One turning vector, and how many steps it has turned:
The counts run from 0 to 451.
[144 148 138 133 132 102 105  64 143 121 143 111 164 124 150 170 136 139
 153 103 152  86 124 118  98 112 130 119 135 133 135 141 124 148  94 138
 149 144 164 155 174 139 133 114 144 190 179 144 136 113 111 132 110 135
  84  87  81 165  81  82 115 116 106 173 113 158 137 145 128 135 123 117
 158 125  64 147  67 130 123]	103
[137 141 123 142 135  91  76  60 146  96 128  95 185 133 144 170 137 129
 145  93 155  94 116 131 111 106 135 116 147 135 123 138 128 135 102 142
 110 157 164 151 181 106 143 121 146 186 174 137 116  96 100 145 111 112
 104  79 108 159  61  88 125 131 108 164 114 155 128 172 137 161 120 107
 125 143 103 149  75 134 137]	156
[125 144 106 104 122 117 101  82 146 133 115 118 160  96 160 185 148 124
 120 120 150 104 117 141 126 103 115 106 137 140 116 126 152 143 108 166
 100 160 171 125 179 135 165 131 138 190 161 155 112  80 118 112 124 130
 101  71 107 171  94 102 128 138 109 151 118 159 141 146 113 150  95 126
 150 130  95 145  70 129 161]	397
[133 146 112 111 112 117  95  70 142 130 131 121 156 100 142 185 153 125
 121 130 143  87 131 129 125 124  95  90 138 140 120 137 129 151 103 161
 101 160 161 138 186 142 144 132 141 188 159 147 101  99 128 103  95 139
 121  54 104 180  93  89 119 125 117 170 116 155 125 157 127 153 109 127
 156 145  92 145  81 132 154]	242
[132 159 111 115 144  94  91  67 155 121 145 121 204 124 170 169 154 135
 158 100 166  91 115 136 124 106 135 116 133 124 123 126 135 142 118 140
 130 142 171 129 172 121 143 112 145 170 185 149 147  96  97 134 125 118
 110  83 122 141  69  81 126 131 125 156 111 142 146 154 121 139 108 107
 149 143  76 135  73 141 141]	400
[126 147 119 157 137 107 106  76 167  97 154 131 182 128 144 169 129 124
 149 104 168  70 127 104 108 108 121  98 118 105 141 131 118 129 104 144
 125 172 143 164 163 144 101 122 141 166 170 161 123 117 127 132 112 129
 109  95 102 156  69  76 119 113 118 176 121 135 151 173 152 136 114 120
 130 146  72 129  73 142 135]	143
[136 122 116 129 129 110 103  87 177 113 132  83 159 108 150 162 136 135
 128 102 167  91 109 107 105  94 134  99 111 111 105 138 138 141 109 136
 100 163 131 147 168 131 137 138 133 190 180 139  99  95 119 131 107 102
 124  85 113 152  58 129 123 135 137 173 127 150 157 144 144 150 108 112
 127 140  85 126  46 135 146]	83
[125 164 118 130 146 102 120  61 152 103 157 141 178 116 148 171 161 112
 155  96 157  93  98 119 132 124 124  91 131 124 145 116 109 132 127 147
 136 157 162 145 163 124 139 111 141 191 168 175 129 101 117 124 132 115
 100 109  84 170  94 100 122 147 121 146 127 122 159 173 127 132 111 114
 133 133  79 138  68 134 145]	131
[133 134 118 122 136 117 112  66 169 131 126 116 144 109 138 169 144 118
 126 106 157  75 107 126 124 106 103  82 140 139 126 116 138 128 130 154
 106 181 135 140 170 136 152 139 130 206 154 163 102 115 114 114 106 130
 112 105  79 174  94 126 127 148 144 162 122 151 162 145 134 137  97 142
 153 156  99 153  63 128 155]	71
[126 133 120 121 138  89 103  63 156 100 122 117 171 130 132 185 146 117
 148 109 148  97 102 121 112 120 111 102 126 132 143 124 142 119 130 133
  99 167 161 137 184  99 151 138 152 198 162 153 116  89 125 141 120 110
 112  95 116 154  72 100 124 150 122 145 141 145 144 171 124 163 104 111
 126 128  99 148  64 132 141]	248
[146 162 129 146 140  92 112  58 166 110 141 103 153 124 154 170 150 137
 152  86 146  65 121 112 109 107 132 100 148 124 120 130 111 135 112 130
 116 151 140 160 165 122 127 118 121 179 171 159 128 113 115 129 112 108
  97 116  78 166  86 113 137 165 140 161 100 144 152 157 127 150 108 110
 144 162  83 127  69 141 151]	67
[132 145 126 151 134 102 106  71 147  98 152  99 186 122 137 176 140 120
 160  93 157 103  95 115 111 127 126 107 143 123 125 144 127 127 104 131
 123 175 165 145 165 123 148 113 155 203 166 149 119  99 120 127 120 113
  88  98  78 168  77 106 110 135 115 145 134 130 160 171 137 134 121  90
 123 120  97 158  54 135 134]	287
[138 159 126 113 119 118 114  98 158 147 144 120 173 110 151 154 154 121
 142 108 159  80 113 130 141 114 119  86 143 143 106 131 132 153 117 154
 134 167 159 146 177 154 147 118 143 185 171 149 121 120 108 101 113 139
 117  76  83 182  96 105 121 128 140 163 113 144 151 155 121 112 100 120
 159 159  80 147  77 133 152]	73
[133 133 127 123 134 107 123  88 162 137 141  82 176 109 155 154 141 122
 154 103 164  96 100 114 114 115 140  92 124 120 102 141 122 138 114 131
 121 158 147 137 158 129 142 115 137 215 176 154 123  99 112 121 113  92
 101 101  82 161  80 131 120 152 153 146 117 132 164 148 123 124 110  98
 135 137  83 150  43 135 133]	44
[143 119 129 141 125  88 110  65 156 113 145  98 145 131 158 162 161 132
 130 111 128 101 138 132 109 118 134 109 128 146 117 143 109 139  84 140
 112 151 166 138 173 127 144 111 116 180 160 154 122  88 123 130 104 123
  83  95  99 164  73  98 124 124 118 165  98 163 136 155 132 169 123 113
 139 142  70 133  51 128 131]	272
[127 132 131 106 131  99  85  74 144 127 138 110 185 119 149 165 156 119
 135 114 152 113 117 147 132 105 112 108 141 156 121 128 131 145 108 149
 129 154 172 127 181 134 164 107 157 199 164 156 126  83 104 136 113 133
 107  75 100 158  89 108 109 133 112 152 111 148 136 146 130 136 108 110
 140 121  90 154  62 136 134]	191
[139 136 102 117 124 100 129  72 170 121 121  98 168 104 170 144 156 122
 157  95 137  75 105 125 119  87 114  99 137 136 105 112 135 151 106 134
 119 163 153 136 156  99 145 124 145 200 145 149  99  88 117 118 112 112
  93  83  95 170  73 130 130 161 132 150 123 144 138 148 113 150 105  99
 145 142 110 152  63 134 158]	341
[145 153 132 116 124 120 119  85 160 124 155 142 183 119 141 174 150 132
 139 109 149  93 123 124 134 128 121 101 125 140 132 127 114 157 113 160
 148 156 178 147 176 147 136 118 155 189 170 149 123 113 128 103 103 138
 109  74  87 175  93  79 110 112 116 178 119 136 141 165 132 115 112 117
 160 126  57 157  77 132 137]	412
[130 124 128 133 113 108  96  63 148  92 136  97 146 117 146 169 157 126
 146 104 141  78 113  94 102 105 118  87 128 132 132 151 112 155  98 137
 102 150 134 149 164 126 122 132 139 193 158 125 103 107 131 137 107 107
 135  89  92 175  82 120 119 138 118 172 119 158 132 161 122 157 115  97
 112 124 101 131  48 143 142]	30
[120 145 114 121 121 119  76  70 146 123 136 113 177 117 158 169 144 141
 126 123 162 100 118 108 102 105 123 114 126 121 117 152 139 152  87 146
 110 143 149 140 166 152 124 119 135 178 181 132 118  99 117 131 109 120
 109  56 113 155  90  86 113 107 111 181 107 158 135 138 126 140 112 104
 136 119  68 143  61 153 132]	178
[119 153 105 135 158  94 104  62 154  95 145 134 190 123 152 166 146 111
 170  97 148  93  90 124 109 110 117 126 128 126 144 114 144 133 111 130
 125 165 163 137 159 105 132 120 155 182 163 163 128  91 112 143 119 120
  87 100 108 155  85  92 128 138 113 143 127 127 146 170 125 147 115 107
 137 116  92 152  70 131 139]	40
[136 158 116 114 135  98  91  77 156 124 136 131 181 117 161 180 171 133
 127 111 155 109 128 150 129 115 130 109 140 130 120 125 139 129 118 153
 115 156 170 118 182 143 159 119 129 179 172 163 122  77 105 117 130 117
  98  84 118 150  85  82 130 141 134 136 119 137 155 158 116 138 105 129
 159 154  65 137  71 133 157]	153
[123 122 119 148 154 103 105  62 159  88 145 114 155 135 128 169 133 112
 144 102 149 102  89 106  91 114 124 111 123 127 139 125 130 126 115 135
 113 164 140 148 165 112 135 121 146 201 157 164 123  94 141 136 105 130
  92 105  84 152  79 112 129 129 114 161 139 142 157 172 142 144 116 115
 129 118  89 159  46 135 127]	196
[120 147 102 112 114 119 109  95 164 130 144 125 186 100 167 176 149 120
 131 136 161  72  96 110 123 126 104  83 117 119 130 127 135 143 121 145
 102 169 157 129 184 148 142 129 148 183 163 146  95 118 128 117 123 119
 123  67 113 183  81  93 118 146 129 160 129 136 147 161 119 124  94 110
 149 143  89 133  78 137 156]	395
[136 156 119 148 153 106 112  56 168 105 149 128 171 129 158 165 142 121
 151  99 159  83 114 106 101 103 128 126 124 115 134 127 129 151 103 141
 137 155 150 153 143 141 118 109 125 173 178 162 138 102 121 139 113 130
  92 110  94 154  87  98 132 123 123 179 110 139 159 140 135 131 111 121
 152 128  62 148  49 139 135]	349
[129 151 127 126 121 115 112  88 145 125 147 125 195 116 161 166 165 128
 128 122 146 112 114 142 138 119 128 100 130 134 123 120 120 145 104 143
 127 153 169 123 168 161 142 112 145 176 158 163 129  94 116 116 118 119
  95  62 106 163  74  74 114 103 118 151 111 131 132 168 118 138 119 110
 154 144  64 130  61 142 139]	360
[137 158 113 127 109 129 111  79 171 115 131 120 180  84 164 176 159 124
 136 113 165  73 110 101 132 111 122  74 127 108 119 141 125 139 116 144
 115 166 143 148 158 143 131 126 141 183 174 140 102 113 118 106 126  97
 136  89  96 181  86 112 111 141 143 159 116 125 150 150 123 129 101 100
 125 142  90 139  75 133 166]	148
[129 149 122 131 122 101 105  51 163  96 153 107 172 122 160 164 155 132
 157  99 159  70 114  97 114 117 134 101 117 117 124 141 115 145 102 137
 117 138 142 154 161 126 116 121 136 173 176 147 134 105 124 135 122 101
 117 108 101 156  74 119 122 142 132 164 114 152 148 166 119 152 111  90
 126 135  71 116  54 149 142]	274
[132 135 126 108 106  99 122  89 157 120 133  95 172 109 156 164 151 125
 153 104 157  75 110 129 138 127 115  73 128 134 104 133 131 134 130 136
 119 158 170 131 184 110 152 126 153 198 162 137 100 102 111 114 119 107
 114  89  99 170  75 118 127 161 140 148 135 136 143 170 110 143 102 101
 139 148  92 129  59 131 150]	95
[135 163 116 117 125 130 109  69 151 110 153 130 184 118 140 173 157 127
 148  93 135 108 115 120 114 108 129 107 140 124 129 128 122 148 108 158
 132 166 183 148 165 128 130 116 156 177 175 151 123  98 124 110 118 146
 111  77  86 172  83  92 110 106  96 184 126 136 143 165 130 129 121 114
 131 108  69 170  69 124 144]	413
[133 149 113 115 129 113 118  97 170 147 144 109 167  95 141 164 148 118
 131 105 160 102 105 140 143 114 134  89 135 129 110 118 139 126 130 154
 114 173 169 127 173 147 156 128 142 202 170 169 113  94 118 104 119 114
 101  86  88 168  88 131 123 146 150 143 127 134 167 143 136 125 104 121
 152 141  90 161  60 128 147]	227
[140 147 111 125 108 116 121  74 159 104 124 116 160  95 148 185 160 125
 134 107 134  93 116 130 138 114 128  86 127 134 111 132 113 115 120 156
  98 171 159 135 165 114 147 135 129 187 164 161 105  82 124 109 132 112
 115 104  88 169  71 122 121 142 145 140 124 132 156 176 125 164 101 119
 130 159  95 135  61 124 161]	301
[132 171 110 138 138 109 113  69 166 105 141 128 172 111 158 169 136 119
 162  90 160  63 105 100 123 101 119  98 136 107 133 121 117 141 122 141
 123 172 143 156 159 118 129 125 135 181 165 149 112 107 112 123 121 118
 106 124  79 186  90 110 125 150 135 159 128 129 157 159 130 135 105 115
 136 141  91 151  85 133 162]	223
[135 147 101 148 129 115 127  75 178  96 130 126 156 110 157 159 152 118
 140  93 126  80 117 123 126  95 121 100 132 130 119 101 110 133 102 156
 115 182 156 145 144 108 120 135 124 174 157 168 101  93 125 124 123 132
 104 101  97 173  62 124 121 126 123 169 122 142 148 171 141 162 109 121
 123 153 101 142  56 124 147]	54
[126 110 112 114 118 112 108  94 176 114 133  92 161 110 152 163 129 132
 129 116 158 104  97 119 113 119 121  96 110 123 106 134 142 132 114 141
  96 181 153 120 176 129 155 143 152 202 168 147  90  87 140 124 109 121
 113  72 113 143  60 119 116 134 133 165 137 149 161 161 127 144 104 108
 134 124  97 150  42 133 135]	174
[143 139 137 160 124  92 117  75 147 112 149  95 162 127 135 168 134 131
 149  98 151  82 113 106 103 124 137 107 134 131 121 143 116 136  96 126
 121 166 159 159 169 138 133 116 141 198 161 140 120 110 124 131 107 127
  90 100  66 170  71  92 110 122 115 164 117 142 146 167 135 145 128 104
 128 131  94 143  62 119 123]	442
